One turning vector, and how many ticks it has turned
The counts run from 0 to 886.
[ 14 -30  16   3  27  43 -29  -8 -17  25  22  -1  11  33  -6  26   3 -42
  22   3 -42  -6 -22 -14  46  20  24  19   0 -27  -7 -10  28   0  28  -2
  -3  -3  17 -22 -16 -27  14   7  15 -18   2 -28  35  15 -25   1  12  -3
 -30  17 -11  13   7  13   1 -26  10  13 -18 -28 -10 -22   6  29  -9 -12
 -25 -36 -17 -15 -21 -32  32  -9 -22 -17  -5   9 -27   9]
350
[  7 -11  13  -7  -3   8 -21 -27 -40  25  23  10  16  33  -4  15  -6 -33
  12  -7 -30  15 -21 -23  42  17  28  14   0 -19  -2   1  20  -4  22 -13
  -4   0  42 -28  -3  -5 -10   1   6  -2  -3 -24  21   7 -26  19  11  -6
 -18  39 -25   9  32  14   3  -8  12   1 -18 -34 -46 -30  -4  35  15  -3
 -18 -40 -15  -5 -19 -48  24 -11  -3 -17  34  13 -14  12]
171
[ 49 -20  12   4   9  41 -33 -20 -43  25  29  -5   3  25  15  35 -27 -13
  25  14 -23  -8  -4  -2  24  32  -3   4  -6 -29  11   4  16  22  18  -4
  -3   0  37  -9 -18 -35  11  22 -10  -9 -11 -30  23  29 -16  12  16 -29
 -33  38  -5  15  10   7  10   0  10   9  26 -42 -18 -21   5  13  12  -6
   6 -45 -17   0 -16 -19  15 -12 -16  -6  12  15  -6  -5]
142
[ 21  -8   5  15  21  37 -32 -29 -18  35  29 -16 -14  41  -1  17   4 -21
  26  28 -17   2 -14   0  41  22   3  19 -20 -28  21  -5   6  14  19  -3
   3  -9  26 -14 -27 -19   8  13  -3 -19  -3 -22  33  29 -25  11  11 -35
 -33  18  -9   9  15  18   9 -12  23   5  -9 -30 -26 -13  12  16  -2 -21
 -23 -43 -16   2 -11 -17  21  -9 -37  -4  25  25  -4   3]
133
[ 21 -21  -4 -10  15  11 -14 -25 -19  39   5  -9 -26   5 -19  22 -12 -20
  39  11 -17  -3   5   5  38  22   8  -5   1 -15   7  18  15  21   3  13
  -2   7  52 -23 -16 -30  33  -3   5  -3 -21 -19   9  22 -20 -12   8 -26
 -29  33 -10  -9  14   7  20  -8  -5  -4  17 -49 -11 -18 -11  27  16   1
 -17 -57 -19  -7 -36 -34  31 -17 -21  -8  17  22 -14  12]
834
[ 17 -30   0  -5  21  17 -29 -16 -40  12  29  -7 -13  32  -7   8   6 -44
  19  17 -29  -9 -23 -19  40   9  33  13 -21 -33 -11   9  23   5  15 -13
   0  24  36   1   0 -12   7  12   9 -13  12 -10  23  12 -26  -3  24  -5
 -30   2 -10  -5  24   4  -2 -28  -4   6  -5 -20 -10 -34  10  10 -13 -14
 -37 -42   1  -6 -27 -34  39 -13 -32 -32   0  13 -12  12]
663
[ 26 -18  12   1  -2  27 -34 -41 -47  21  31  -2   0  37  13   1  -2 -24
   5  32 -12  19 -27 -27  33  31  12  18 -14 -27  17  17  15  12  24  -7
   0   7  25 -14  11  -5   8  18  10   1  -1 -23  11  18 -25   6  23 -30
 -27  40 -26  14  11   7  22  -1  20   7  -3 -15 -37 -29  -7  23  -1  -9
 -13 -40 -13  -3  -7 -38   9 -11 -18  -9  36  22   9   7]
269
[ 32 -13   2   1   8  14  -7 -39 -31  37  13  -4  -8  13 -11 -14   5 -20
  43  23 -26  16   1 -11  48  27  13  14 -16 -23  13   5  10  30   8  -5
 -14  11  33 -28   9  -7  24   3  16  -3 -12 -13   7  10  -5  -6   1 -21
 -41  47 -28   8  25  12  12 -10  14   4   4 -35 -32 -14 -14  30   8   1
 -14 -56 -15  -5 -25 -29   7  -2 -13  -8  32  33  -9 -12]
718
[ 39 -18  -7  -1  29  15 -14 -20 -25  39  19  -4 -21  15  -2   2   8 -21
  45  23 -24   1   6  -5  44  20  28   8 -27 -22   9  -7   2  42   0  -9
  -8  18  25  -7  -4 -14  32   3  -1  -1 -14 -10  31  28 -14 -12   7 -28
 -48   9   1   7  17  15  -5 -16  11  11  14   2  -6 -15  20  18  -5  -5
 -34 -58 -16  -5 -26 -26  21  -4 -37  -9   9  29  -1 -13]
113
[ 26 -22   6  -7  18  12 -27 -11 -49  18  16 -12   0  31   0  11  -4 -32
  28  13 -30 -18  -6  -1  34  25  31  -8 -35 -34   1  -2  20  20  10  -7
   3  34  48  -3 -11 -38  -1  14  -3  -9   4  -8  20   7 -21  10  11 -12
 -37  16   5 -11  22  -6  17 -14 -12   2   8 -45 -22 -41  16  14 -14 -14
 -20 -40  -9  16 -27 -20  25 -13 -22 -26  11  17 -15 -17]
651
[ 23 -11  14 -16   9   2 -12 -23 -36  27   3  -6 -10   6 -11   8  25 -23
  29  28 -26  -6 -12 -23  40  44  30  -9 -22 -19  10   2   6  17   0   6
   8  29  41 -23   5 -38  22 -15  -2   5  -9 -16   7   9 -24   5  -6 -21
 -27  35  -5  -5  24  17  15  -2  -3 -10   5 -34 -27 -28  -1  15 -11   2
 -24 -46 -28  -1 -16 -32  23 -10 -19 -21  38  23  -3 -22]
515
[ 28 -26  12  -2  21  11 -13 -11 -34  35  -6  -6  -5  18 -10   2  10 -28
  42   9 -45 -10  10 -14  49  24  43   2 -27 -24  -6 -13  17  16  -1  -8
   2  32  20 -24   7 -29  10   2   9  -4   4  -6  16   9  -7   2  -8  -4
 -28  29   2  -2  20   4   6 -17  -9   9  -8 -27 -21 -31   3  31 -14  -5
 -24 -45 -29   3 -35 -29  20   5 -25 -30  10  25 -11 -21]
207
[ 19 -18  21 -18   8   7 -13 -20 -32  24   8  -9 -14   5 -10  19  13 -23
  32  21 -25 -18   0 -23  53  33  36 -11  -6  -6   9  14   1  15  -8   0
  10  26  32 -20  10 -29  23  -8   4  -3 -25 -15  27  29 -25  -5   9 -25
 -17  32  -1   4  28  18  15   0  -7 -21  13 -22 -12 -38  -9  23  -6   6
 -12 -59 -19  -5 -28 -42  16 -14 -18 -19  19  25   4 -20]
513
[ 23 -24   7  -6  10  42 -31 -18 -24  17  26   6  28  31  -6  36 -11 -41
  26   0 -36   3 -21  -1  40  21  12  11  -3 -30  11 -10  19   0  14  -3
   0   2  37 -32 -35 -30   8  16  -6  -4  -2 -34  32  21 -12  18  14 -15
 -38  27 -21  12   2   2   4  -8   5  12   5 -49 -15 -14  -1  31  11  -7
 -16 -35  -1  -8 -16 -33  32 -12  -7 -11  17  -3 -18  12]
36
[ 32 -14  16 -14  13  20 -33   2 -30  27  14   8  -4  30  -3  33 -12 -16
  12  -9 -24   5  -5 -12  22  21  42  13   8  -8 -17   2  15  11  39   0
  11  -9  36 -13   1 -21  16   2   7 -13 -10 -24  16  10 -40  -5  21  -4
 -20  24  -8   5  24  17  -6 -11   1  12 -13 -22 -32 -37  14  28   0  -3
 -24 -41 -29  -8 -29 -53  35  -9 -27 -19   4  18 -14  20]
795
[ 40 -16  11  -8  26  24 -16 -17 -33  37   2 -10  -5  11  -7  29  -4 -14
  40   5 -29 -18  15 -11  27  44   8   3  -9 -22  -2  -5   3  38   8   0
  -8   5  29  -4  -6 -40  25   3 -19 -11 -22 -22  32  24 -17  -7 -13 -24
 -42  34  -4   8  14  19   3 -19   9   9  14 -29 -28 -17  13  19  12  -5
 -11 -50 -20  -5 -21 -25  10  -1 -20  -7  15  32  -8 -23]
7
[ 18 -20  -2   5  12  18 -15 -42 -20  38   7  -3  -4  14 -14  -1  -1 -18
  30  11 -21  15   6 -12  37  30   4   8  -9 -20   6  10  21  17  12   3
 -10  12  26 -25  -4 -19  21  15  12  13 -13 -15  14  13 -14  -5  -6 -34
 -29  47 -25   3  -2  14  19 -13   4   9  -4 -28 -40 -18 -18  48  10  -9
 -17 -51 -31  -3 -20 -44   2   1 -29   0  34  26   2  12]
720
[  3 -20  20 -10  11  -1 -20 -37 -25  19  -3   4 -16  15  -5  10  11 -38
  28  21  -2  -6 -11 -17  36  19  47  -8 -18  -9  16  23  13   8  10  10
  11  26  33 -18  11 -13  24  -4  -3  -5 -12 -20  23  27 -25  -4   4 -29
 -32  18 -17  -8  19   2  31 -16  -1  -9   6 -22 -26 -40   0  29  -3  -2
 -35 -48 -11   5 -25 -53  31 -13 -17 -23  30  24   6   3]
509
[ 20 -30   0 -17  20  14 -21  -2 -37  22  32   7   9  28  -5  27  -3 -45
  20  -3 -44  -6 -11  -5  35  20  36  -2  -9 -26 -21  -8  23   5  12 -12
  -2  18  47  -8 -25 -34   4   4   3   4  -4 -15  30  16 -32  11  19  -7
 -28  12   2  -5  16   3  -7 -18  -3  14  -2 -24  -7 -28  15  33   0 -18
 -29 -36  -7  -2 -21 -35  47 -12 -18 -15   3   7 -27   5]
659
[ 28 -23  16 -18  21  18 -27  -7 -44  16  17 -14   7  29  -1  38  -8 -29
  26  16 -35 -26   2  -4  40  32  26  -9 -19 -18   9   0   1  20  -5  -9
  18  27  33   0 -16 -40  14  11 -10  -3  -9 -22  46  27 -15   9  11 -16
 -27   6  15   8   7   7   8 -10 -18 -10  20 -30  -3 -43   9  19 -10  -8
 -12 -46  -9   6 -26 -30  24 -12 -17 -10   9  12  -2 -17]
648
[ 41 -12   0  -9  -2  33 -29 -18 -37  31   9   3   5  41   0  -3 -11 -12
  25  25 -29  33  -6 -19  30  24  18  30 -25 -28   9   0  10  30  21  -3
  -7   0  16 -19  -2  -2  13  16   3 -13   9 -28   8  15 -15   7  24  -9
 -46  34 -20  30  10  10   3  -3  22  27  -4 -27 -33 -25   2  25  -4   3
 -20 -43 -14  -3 -15 -25  11 -10 -12  -7  27  29  -4  10]
583
[ 28 -33  -2   0  26  27 -30 -16 -22  29  16   1  -5   1  -7  30  -4 -25
  38  -9 -21 -17   8 -10  16  30  10   8  -1 -28 -16   6  24  19   3 -11
 -29   9  28  -9 -12 -31  18  18 -15  -5 -16 -21  36  26  -6  -6  -9 -22
 -39  26 -25  -2  10  -2  18 -23  -2  10  24 -39 -15 -21  12  25   8 -15
 -14 -51 -18  -9 -23 -45  16  -3 -18 -21  -4  18  -1   0]
12
[ 28 -26  12 -16  12  29 -25 -20 -19  21  -1  -7 -20   8 -10  20   3 -18
  34  20 -15  -9  15 -16  34  35  15  -2  -8 -20  10  21   9  12  -9   8
  11  21  20 -27   6 -29  41  20   0   2 -21 -20  17  35 -14 -17  11 -35
 -20  37 -11   7   8   8  26   2 -13   0  27 -22 -11 -27 -13  28  10  -9
 -21 -60 -25 -11 -25 -41  11  -6 -23 -12  26  21  16   6]
827
[ 48 -11  -1 -12   2  37 -25 -16 -39  31  14   0   0  34  -1   7  -7  -8
  27  22 -32  28 -11 -28  38  36  15  27 -21 -24  12  -1   6  39  17  -3
   1  -1  19 -12   2 -10  20  10   4 -11   3 -32  13  22 -16  -1  25 -12
 -43  33 -11  41  10  22 -10  -5  22  18  -7 -18 -27 -17   4  15   5  15
 -18 -47 -14 -12 -16 -25   8 -12 -19  -2  19  27  -1   8]
582
[ 24  -9  19 -19  11   3  -8 -26 -32  28   6 -11 -14   6  -8  14  18 -24
  36  22 -22 -12  -8 -24  48  38  29  -8 -18 -16  14   9   8  20  -3   8
   9  31  35 -17  10 -36  23 -11   0  -3 -15 -14  18  22 -28  -4   1 -28
 -22  33   4  -2  27  20   9  -3  -1 -16  10 -22 -26 -29  -4  14  -4  11
 -17 -51 -26  -7 -24 -28  18 -11 -20 -21  26  25  -1 -22]
514
[ 35 -19  15 -20   7  36 -24   0 -42  21  14  10 -16  30   6  28 -16 -23
   7  27 -30  11 -12 -28  30  21  31  19 -13 -17  -3  16  11   8  -3  -3
  18  -2  18 -21   1 -10  29   8  -7 -26   6 -36  12  32 -20  -6  28 -14
 -26  21 -10  31   7  14   4  -9  14  10 -10 -15   1 -32   3  17  10   7
 -28 -47  -7 -23 -23 -27  43 -22  -6 -11   6  29  -6   9]
686
[ 21  -8   4   5  20   8 -22 -36 -35  44  21  -1  -1   7  -2  30 -11 -21
  40  14 -27 -12  -7  -8  36  32   7  -6 -20 -15   3  -6  27  14  10  -6
 -13  23  41  -7 -25 -41  -5   1  -5   8  -2 -22  24  20 -20  26 -12 -28
 -29  29   5   2   2   9  14 -19   1   1   0 -44 -38 -16  -1  14   1  -5
  -3 -47 -36  10 -31 -17  23 -15 -29  -7   7  18  -9 -11]
744
[ 23 -23  13   3  18  34 -34 -17 -45  23  23   6  -6  33   6  19 -12 -39
  16  12 -18  -4 -21 -13  10  17  20  15 -12 -35 -13   9  33   5  30  -7
 -14  -2  27   0  -9 -16  -1  14 -14 -28   2 -25  23  17 -27   5  16 -20
 -35  24 -19   0  20   1  12 -30  19  22  -6 -33 -36 -27  27  10  11 -19
 -25 -36  -4  -2 -16 -26  31 -12 -15 -27   9  24 -13   7]
460
[ 43 -33 -22   1  16  16 -29 -19 -39  30  32 -11 -10   7 -12  26 -20 -10
  26   3 -32   4  11  -6  27  25  17   8 -17 -25 -15   4  15  30  -6 -30
 -11  21  44  -8 -23 -22  12  25 -12  10  -5 -11  18  17   2   7  -3 -15
 -31  13 -11   6  14   3   5  -9 -15  13  14 -29 -16 -23  -3  22  14 -15
 -15 -58 -19  -5 -37 -34  30   1 -34  -7   2  13   4   3]
432
[ 20 -26   2   1  15  25 -22 -40 -37  24  44  -2  -4  22  -1  10  -5 -36
  14  20 -22   7 -34 -32  43  27   2  21   1 -21   3  25  29  24  29  -2
  -3   0  31  -2   8 -11  20   8  20  -8  -3 -24  15  16 -28  -8  21 -18
 -31  33 -28  19   9  20   1 -28  20   0  -7 -18 -23 -12 -12  14  11   6
 -16 -43  -5 -22 -22 -26  25 -15 -15  -1   5  12 -21  16]
261
[ 43 -25  -5 -18  24  40 -29  -1 -25  18  12 -21   8  12 -12  37  -4 -18
  39   3 -46 -11   3 -19  34  39  13   8 -14 -31  -7   0  11  30   5  -4
   2  12  25  -1 -19 -45  22  18  -7 -11   0 -26  29  18 -16  -6   7  -1
 -39  13   4  22   5  16 -15 -12 -18  12  14 -33  -3 -25   7   9  -7  -1
 -16 -49 -20 -12 -27 -24  16  -8 -28 -14 -10   8  -8   4]
340
[ 15 -18   1   3   8  20 -13 -49 -28  36  11  17 -11   8  -2   8  -3 -28
  42  24 -21  13  -8 -21  43  17  14   9 -16 -23  13  -1  23   6  -7   0
 -15  18  28 -39  -8 -14  15   1  -8   2  -2 -30  21  37   0  18 -10 -39
 -30  37 -20  10   2  12  22 -18  19   6  -3 -27 -32   3 -10  26  26   5
 -23 -51 -16 -10 -26 -29  30  -6 -11 -12  25  20   1  -1]
725
[ 30 -29   6  -6  24  38 -29  -4 -42  25  28   5  15  29   6  33 -22 -36
  21  -1 -47  -7  -2 -17  17  29  13  16  -7 -31 -16  -4  24  16  11 -15
 -12  -1  14   1 -18 -30  10  18 -14 -16  -2 -30  36  25 -10  12   9 -10
 -35  28 -12  22  -3   7   6 -28  13  24   1 -26 -15 -24  10  33  14 -18
  -7 -38  -6 -11 -16 -28  21 -16  -4  -7   1  20 -16   0]
456
[ 20 -21  12 -27   0   5 -20 -16 -49  12  27  16   4  18   9  11  11 -37
  17  21 -25   8 -28 -35  45  15  47   3 -14 -12  -1  16  20   8  10  -5
   2  27  41 -13  10 -12   9 -11  13  -5   5 -23  16  21 -32  10  28  -7
 -29  22  -2   8  30   8   1  -8   9  -4  -1 -11 -15 -35   3  17  -6  11
 -25 -45  -7 -11 -23 -43  40 -23 -11 -27  16  12 -11  -3]
64
[ 17 -22   0   0  22  13 -21 -34 -19  37  27 -12   9  13  -1   8  10 -30
  37  30 -37  -2 -17  -4  54  34  22   2 -29 -23  18 -12  21  25   6  -1
  -9  27  26 -24 -12 -35  20   0  13  13   0 -22  21   7 -15  16  -3 -19
 -46  23  -8   8  -6   0  16  -9   3  -3   4 -30  -2 -24 -11  29 -29  -4
 -19 -47 -24   5 -19 -25  19  -9 -28   0  13  12 -13 -19]
849
[ 29 -15  25 -21   3  29 -22 -18 -25  18  -5   3  19  23  -3  22  -9 -22
  28   4 -28   7  -1 -25  50  39  25   7  -4  -9  22  14   2  25  15   5
  19   8  16 -23  14 -24  29  11   5  -8 -12 -35  29  22 -10  -7  16 -13
 -32  34  -6  33  -2  18   5   2  -6  -5  10 -23 -24 -33 -21  37   6  19
 -10 -46 -16  -6 -23 -44   4 -10  -6  -7  19  18   3   6]
494
[ 19 -23   7 -23   1   3 -16 -18 -45  13  25 -17  -6  23 -13   6   2 -27
  18  16 -26   4 -13 -31  55  25  29  11  -8 -10  -3  20  11  22   8 -10
  16  18  35  -7  19  -9  17   7  25  -2  -8 -11  10   7 -35 -12  34  -5
 -16  24  -9  10  36  21  -4   3 -15 -16   0 -11 -15 -44 -16  24  -8   4
 -15 -58 -15  -8 -29 -46  14 -16 -25 -15  18  18  -6   8]
69
[ 41 -22  -3   0   6  29 -26 -16 -44  20  41   1 -15  31   3  11  -7 -19
  14  19 -20  19 -21 -20  38   7  18  34  -2 -25  -6  11  13  23  22 -24
  -8  -8  35 -14   6   8  12  16   8 -18   2 -23  17  18 -19 -13  30 -14
 -35  27 -21  21  35  16 -11  -8  18   9   0 -12 -16 -20   7   8   9  -3
 -26 -53  -2 -19 -25 -33  33  -5 -24 -17   4  22  -5  11]
575
[ 40 -19  12  14  25  33 -29 -10 -37  27  31 -23   7  46  -4  25 -19 -19
  20   5 -38  -8   5   8  31  31  10  15  -9 -29   3 -10   5  31  21 -22
   6  -1  26   1 -12 -26   7  31  -2 -17 -11 -12  36  14 -16  -5  17 -17
 -30  24  -9  15  11  13  -1 -18   0  12  -3 -30 -27 -35   7  28   4 -24
 -11 -43 -10   9 -20 -20   6   9 -29   1   7  25  -9  -5]
450
[ 28 -26  15  -4  18  33 -36  -8 -39  18  33  -7  -9  26  -1  40  -6 -28
   6   1 -22 -19 -17 -31  18  34  12  19  11 -25 -17  15  17  11  20  -9
  -5 -12  19   5  -2 -26  13  19  -5 -28 -14 -30  37  27 -34  -7  18 -18
 -18  27 -24  15  23  21   1 -23  13  -2   1 -18 -23 -30  16   5  11 -16
 -12 -46  -9 -22 -16 -40  25 -13 -18 -15  -3  23  -7   8]
463
[ 26 -32   9  -4  29  22  -8 -18 -19  22  16   3  -8  16 -13  23   3 -38
  29   0 -41 -16  12 -12  51  16  36   5  -2 -25  -2  -6  13   3 -13 -11
  10  20  26 -21 -10 -24  27  15  -4  -6  -7 -14  43  34   0 -12   0 -20
 -18  11  -6   3  12  17  -3 -28  -6   7  -5  -5  -4 -16   0  42  19 -12
 -36 -47  -8 -20 -30 -38  39   3 -27 -21   4  18 -10   7]
216
[ 25 -21  -2   6   8  32 -28 -20 -35  30  31  -8 -22  35   0   1  -9 -18
  20  24 -17  16 -22 -17  43   4  16  34 -11 -27  -2  13  15  17  23 -19
 -12  -5  23  -8   4   8  10  15  12 -24   4 -16  16  19 -27  -7  41 -13
 -33  23 -22  17  32  16  -4 -15  18   2  -7 -11 -19 -25   7  11  -3  -8
 -19 -50 -11 -12 -29 -28  21 -12 -34 -14   8  29  -6  16]
576
